One turning vector, and how many ticks it has turned
The counts run from 0 to 224.
[ 43 156 130 124 128 127 158 168 123  99 126 169 145 104 138 163 145 123
 116 132 160 100 157 150 162 156  96 140 106 136 117 139 157 116  74 152
 123 169 126  81 151  75 105 127 167 119 180 109 136 128 130  97 123 115
 104 116 150 152 111 113 149 129  72 153 141  97 140 131 109 133 106] -> 40
[ 66 112 136 130 107  95 150 164 168 113  98 126 130 133  84 175 148  97
 108 112 145 140 168 118 139 135 114 143 122 139 120 129 146 133  69 125
 129 137 158 125 114  98 120 124 152 127 118 163 110 106 123 132 150 132
 107  79 175 109  86 102 136  97  94 110 196 100 101 155 122 136  63] -> 172
[117  95 149 154 113 109 109 159 122  96 166 130 152 136  92 110 166 126
  87 121 140 115 125 141 115 133 129 135  78 134 104 139  93 141 162 113
 125 174 175 122 138 101  55 147 147 124 110 151 133 104 106  88 115  94
  99 141 104 174  92 155 152 156  88 124 150  69 116 164 139 126 167] -> 207
[ 58 153 159 134 113 135 160 170 125 155 166 119  97 153  88 143 174 103
 119 115 103 116 124 156 109 140 106 128 137 146 138 138 102 121 123  99
 121 151 145 135 145  98  50 122 143  89 134 128 115 130 130  97 150 164
  87 109 117 126 105 143 160 116 104 184 183 111 156 119 113 113 106] -> 67
[ 51 122 158 127  75  91 162 136 133  89 158 143 126 111  91  91 149 114
  95 132 136 129 151 125 141 141 117 161 125 173  96 100  94 117 131  98
 115 158 164 141 153 122 107 144 152 125 136 145 125 111 109  94  94 116
  88 146  99 145 128 172 157 131  87 101 142  86  98 148 153 173 127] -> 195
[ 58 119 146 134 116 105 140 119 144  70 141 161 129 134  88 161 157 108
 120 119 138  80 149 148 121 166 123 121 130 141 117 149 134 107 100 146
 138 173 167 113 154  70 104 122 124 137 108 164 133 114  99 114 141 120
  58 127 143 130  79 147 170 165  99 113 181 108 116 149 130 140 114] -> 169
[ 96 136 159 128 114 116 166 131 113 128 165 110 139 134  79 131 143 115
  90 145 111 140 127 166 105 118 102 138 113 145 104 122  70 123 144  93
  98 166 135 132 135 115  54 154 144  59 132 142 110 124 130  55 109 116
 137 135 145 178 121 143 158 123  95 152 145  99 111 126 130 135 139] -> 104
[ 31 164 135 140 105 125 147 137 153 113 155 141 136 140  92 120 174 134
 101 100 139 113 143 149 159 162  95 128 138 138 117 163 135  83 109 102
 117 152 158 162 166 119 110  78 119 117 105 123 159 170 102 132 121 168
  80 140 121 142  96 135 142 118 104 145 182 104 177 119 128 138 106] -> 62
[104 116 147 116  89 112 137 160 181 116 133  98 107 110  80 131 113 106
  76 114 142 153 172 131 143 159 116 130 114 132 111 121  96 117 101 103
 101 164 151 167 166 142  92 135 142 108  98 147  87 138 110  82  89 128
  88  86 146 136  86 152 140 104  99 114 129 105 100 114 133 165  99] -> 190
[104 138 130 154 142 138 130 165 108  77 130 136 148  61 129 138 166 128
 107 163 140 159 158 166 153 132 116 124  98 119 141 103 137 101  62 134
 135 134 133 161 189 123  98 142 129 187 115 135 105 110 109 152 126 122
  68 152 143 155  92 125 107 118  63 123 150  99 119 132 148 154 113] -> 32
[ 37 176 156 136 133 128 131 149 133 146 138 135 131 123  84 131 211 129
 101 128 128 107 134 142 162 140  76 159 127 137 170 135 128 105  97 124
 107 123 127 134 161  74 108 108 156 121 143 129 150 145 120 155 151 153
 104 125 107 157 109 120 147 116  96 173 183  98 132 136  92 103 113] -> 155
[ 85 131 144 126 111 136 149 135 105  80 126 119 153 126 111 145 114 116
 101 156 134 183 135 179 118 117  88 129  90 140 127 119 104 129 137 136
  83 136 130 131 144 133  62 159 136  81 147 144 113  99 125  55 119  81
 170 111 117 163 129 133 133 105  54 151 124 101 117 127 144 119 133] -> 222
[122  96 130 137 106 116 128 191 154 116 146 121 131 172 114 142 135 117
  90  83 130 137 154 148 147 150 136 132 101 130  80 131 132 128 106 123
 141 162 193 117 106 127  69 124 134 142 116 118  86 116 105  68 120 116
  96  88 147 127  70 129 143 118  96 105 171  80 144 124 158 162 107] -> 83
[129 133 121 142 181 156 106 183 116 107 126 127 170 117 120 137 140 118
  94 135 148 169 137 158 166 124  95 137  58 123 109 133 129 130 110 131
 114 164 130 118 164 106  77 121 131 108 115 107 149 144 113 100 121 107
 114  93 137 165  66  98 125 132  75 139 100  83 115 133 129 124 136] -> 127
[ 58 128 129 152 119 114 133 166 105  81 142 159 174  72 110 122 153 101
 112 148 142 156 140 139 168 146  79 129 102 165  80 137 110 125 112 112
 110 166 136 115 140  84 102 140 155  99 123 136 171 120 127 143  97 126
 135 154 155 173 122 102 128  97  76 106 104  91 113 139 136 156 110] -> 14
[ 37 176 150 131 142 115 154 143 140 161 141 155 130 107  90 141 166 123
 109 104 144 116 153 133 165 149  92 145 123 100 147 144 142 108  61 116
 108 154 144 127 168  84 120 104 152 113 129  97 135 155 109 124 114 158
 107 116 154 154  87 119 136 119 113 154 159  88 132 118  99 110  98] -> 154
[ 96 118 162 143 117 113 116 154 139 115 172 132 169 111 101  92 132 151
  96 130 119 130 128 149 141 110 112 145  79  98 109 123 100 138 121 100
  98 168 131 127 151  94  83 162 150 124 139 132 123  98 128  59 102  95
 140 123 135 214  97 158 112 123  82 146 123  59  97 156 135 120 148] -> 115
[ 81 111 161 106  92 138 126 154 214 123  94 113 142 165  75 147 133 145
  74 115 128 154 143 134 120 150 106 148 119 116  98 121 131 120 117 133
  97 132 126 148 128 121  94 130 127 116 116 167 114 122 115  86 138 123
 142  64 112 155 115 115 122  82  85 137 189  83 120 150 134 139 119] -> 178
[103 128 115 131 156 146 107 165 138 100 119 101 177  98 132 134 149 133
  91 155 104 129 151 178 158 153  59 136  84 108  84 142 133  95 117 130
 154 171 107 121 128  99  85 116 126 125  90 107 136 145 121 151 168 108
 128 143 152 178  90 115 125 104  85 133 148  97 164 109 119 153 114] -> 138
[ 76 127 117 130 149 112 127 161 103  61 137 134 175 115 138 127 155 109
  80 141 172 179 149 145 166 130 107 162  84 160  85 127  91 116 118 118
 122 168 155 125 137 119  95 110 147 110 126 124 160 149 104 119 108 108
 122 134 123 144 117  81 120 113  58 103 122  74 137 114 157 150 129] -> 220
[ 73 122 149 136  87 130 124 182 142  80 136 109 150 121 101  83 136 106
  74 151 134 169 112 131 146 134 119 139 136 177 107 120 134 147 144 102
  86 124 171 143 119 126  79 145 162 106 151 142 121 113 109  94 105 102
 157 106 103 129 124 119 130  81  58 104 151  89 127 137 131 126  85] -> 96
[ 51 164 145 127 134 155 148 170 124 117 120 142 148 133 135 168 165 141
 124 151 128 122 132 166 129 132  79 145 103 144 134 137 148 108  93 151
 110 134 104  89 133  79  96 137 159 108 173 123 145 107 140 121 160 118
 137 110 137 154 101  99 144 114  69 169 166  87 133 147 103  92  99] -> 41
[ 80 123 162 131  86 128 144 153 150 121 157  95 106 155  88 139 125 101
  92 131 109 144 135 179 103 147 110 113 141 150 129 135 125 145 132 104
  89 129 159 151 152 132  53 123 134  81 123 160  87 107 122  55 123 150
 130  84 117 137 116 138 153 109  98 159 182 107 143 111 124 131 113] -> 185
[ 28 134 140 146 115  94 162 106 131 121 145 135 122 109  88 145 145 104
 107 132 119 101 160 156 123 178  97 126 120 113 157 163 138 125  94 132
 114 136 159 131 161  98  89 112 142 134 116 155 117  98 113 134 168 150
 129 132 137 150 109 144 160 117 106 150 208 111 158 126 101 125 117] -> 55
[ 71 151 154 161 127 151 128 172 129 141 145 130 141  97 101 151 144 118
 106 137  75 103 119 182 146 138 100 104 106 104 139 144 154 129 114 115
 105 135 136 135 160  99  49 133 129 109 132 136 118  86 145 111 158 164
 131 130 150 171 110 133 132  90 100 188 196  91 152 115 100 118 114] -> 148
[ 92 126 173 118 125 118 119 156 146 119 151  72 117 162  88  97 189 101
  86 131 122 153 131 115 124 123  81 166 138 165 110  95  56 106 139  89
 109 155 132 159 133 133  92 123 152  83 106 125 132 161 138 117 151 139
 100 120 120 160  92 116 145 122 113 136 159  91 134 126 129 148 108] -> 193
[ 38 131 131 123 111  84 172 115 152 120 115 152 125 121  88 181 126  95
 112 121 134 149 177 152 129 142 100 140 105 103 137 129 134 121  59 144
 121 137 135 143 153  99  96 123 143 133 100 166 125 110 111 124 142 160
 124  83 165 151 109 129 128  82  96 147 191 103 130 130 115 124 105] -> 54
[109 131 132 153 135 126 111 191 142 110 117 113 178  98 111 114 164 138
  93 160 102 180 154 150 172 128  66 144  67 103  94 111 123 113 120 114
 146 149 130 131 123 131  80 148 123 140 115 110 119 130 111 142 127 118
 131 151 153 189 114 118 108  59  76 130 140  66 129 111 150 151 116] -> 20
[ 76 148 143 128 119 102 163 152 156 127 161 115 128 103  88 103 127 114
  71  99 152 112 146 126 147 160 122 127 135 149 115 141 102 133 118  84
  88 182 173 139 169 127  95 118 174  71 121 123 112 137 132  71  96 147
 105 112 146 134 103 130 151 121 110 120 135 114 105 118 101 144  91] -> 191
[ 71 143 172 124 107 117 128 156 151 137 168  98 137 134  68  97 171 120
  81 111 139 107 115 122 130 139 103 142 131 161 130 134  81 134 142  78
  86 172 147 139 146 123  89 108 178  60 124 134 135 144 146  86 131 145
 119 124 118 140 103 123 160 126 105 141 165 107 125 135 107 113  89] -> 192
[ 68 106 121 138 101 103 121 166 114  47 146 115 141 110 118  99 150  98
  94 119 153 159 134 150 163 156 117 135 120 178  87 137 121 144 119  90
 107 149 193 145 132 118  91 119 171 122 132 128 132 125 112 107 100 127
 116 131 132 124  96 114 135  93  90  84 127  99 136 126 137 154  88] -> 95
[ 94 135 147 123 150 151 126 130  89  92 129 105 149 106 111 162 160 111
  87 176 126 145 137 182 104 122  88 155  93 123 145 113  85 133 100 138
 102 140 103 129 164  94  74 143 141 108 111 164 130  96 128 103 170  93
 135 119 127 175 101 133 142 142  77 171 148 108 120 135 117 122 133] -> 130
[121 123 152 136 112 122 145 161 137 111 134  79 135 141  89 107 175 125
  80 140 101 131 149 140 117 120 113 148 114 147 117  98  75 106 157 117
 149 152 154 154 105 159  76 166 142 139 118 150  94  96 130 103 164  97
  88 159 115 163  89 153 150 108  84 126 193 103 126 131 159 153 119] -> 200
[ 91 143 135 127 126 110 138 147 131  93 124 129 160 104  86 146 127 109
  70 141 141 186 174 126 161 143 110 162 101 165  90 104  61 105 115 103
 110 172 161 142 131 146 114 139 146  93 112 133 117 156 114  98  90 122
 122 117 141 153 131 119 130  98  70  97 128 101  81 116 158 180 108] -> 102
[105 129 153 155 150 105 142 152 124 133 162 116 172 130 104 113 154 148
 115 111 138 161 144 142 147  86 105 167  79  94 111 118 101 143 103  95
 104 168 131 120 124 103  92 134 152 108 121 110 116 134 124  85 110 122
 151 109 164 190  66 104 114 104  95 149 118  57 112 143 144 108 142] -> 116
[ 89 140 142 141 147 151 126 152  89  77 129 104 169 117 108 133 165 120
  82 174 152 161 127 171 125 116 103 153 117 169 140 133  98 133 134 113
  88 109 156 131 118 133  79 125 162  78 175 143 114 108 122  90 131 101
 188 132 135 157 122 112 144 103  67 153 173  95 108 140 147 117  93] -> 4
[129  85 134 143 146 106 148 139  90  74 160  74 142 137 128 109 155 111
  86 139 145 145 151 176 109 107 129 164  99 112 128 119 109 136  88 105
 119 151 168 157 137 116  65 117 163 127  99 153 100 105 124  97 140 111
 107 134 152 173  56 132 125 143  99 124 163  88 132 123 167 144 124] -> 212
[ 48 126 130 141 105 116 119 152 141 124 150 115 132 120 110 129 168 105
 105 131  84  96 128 172 133 173  84 130 126 118 122 155 150 134 138 139
 124 141 142 133 141 103  58 113 118 136 119 145 133 106 123 134 170 137
 110 121 114 147  97 141 153 109 103 137 198 103 197 114  97 131 108] -> 56
[121  94 141 165 128  91 107 185 126 114 149 130 164 151 111 124 159 115
  92 122 133 163 139 135 138 107 117 150  72 132  90 135  92 147 133 110
 130 180 166 106 122 103  64 137 155 123 103 133 123 110 110  97 117 113
  91 105 141 147  58 122 126 134  89 118 119  55 109 142 159 130 143] -> 208
[115 129 162 151 110 152 113 188 157 109 140 142 170 132 104 102 161 155
  87 108 130 120 129 115 133 122 140 118 110 131  90 137 100 122 154  98
 105 181 172 130 115 118  89 143 170  92 159 122 131 128 152  70  95 129
 120 132 132 146 102 113 119 119  75 134 159  68  95 161 155 123 119] -> 203
[ 72 158 144 139 142 139 144 144 146 117 128 132 173  67 108 128 127 152
  79 139 116 115 164 157 145 141 108 116  90 104 138 128 124 108 108 103
  89 153 134 123 150 140  99 149 141 116 159 127 119 111 138  96  99 131
 155 167 142 205 156 148 122  94  88 158 161  85  95 144 130 133 135] -> 22
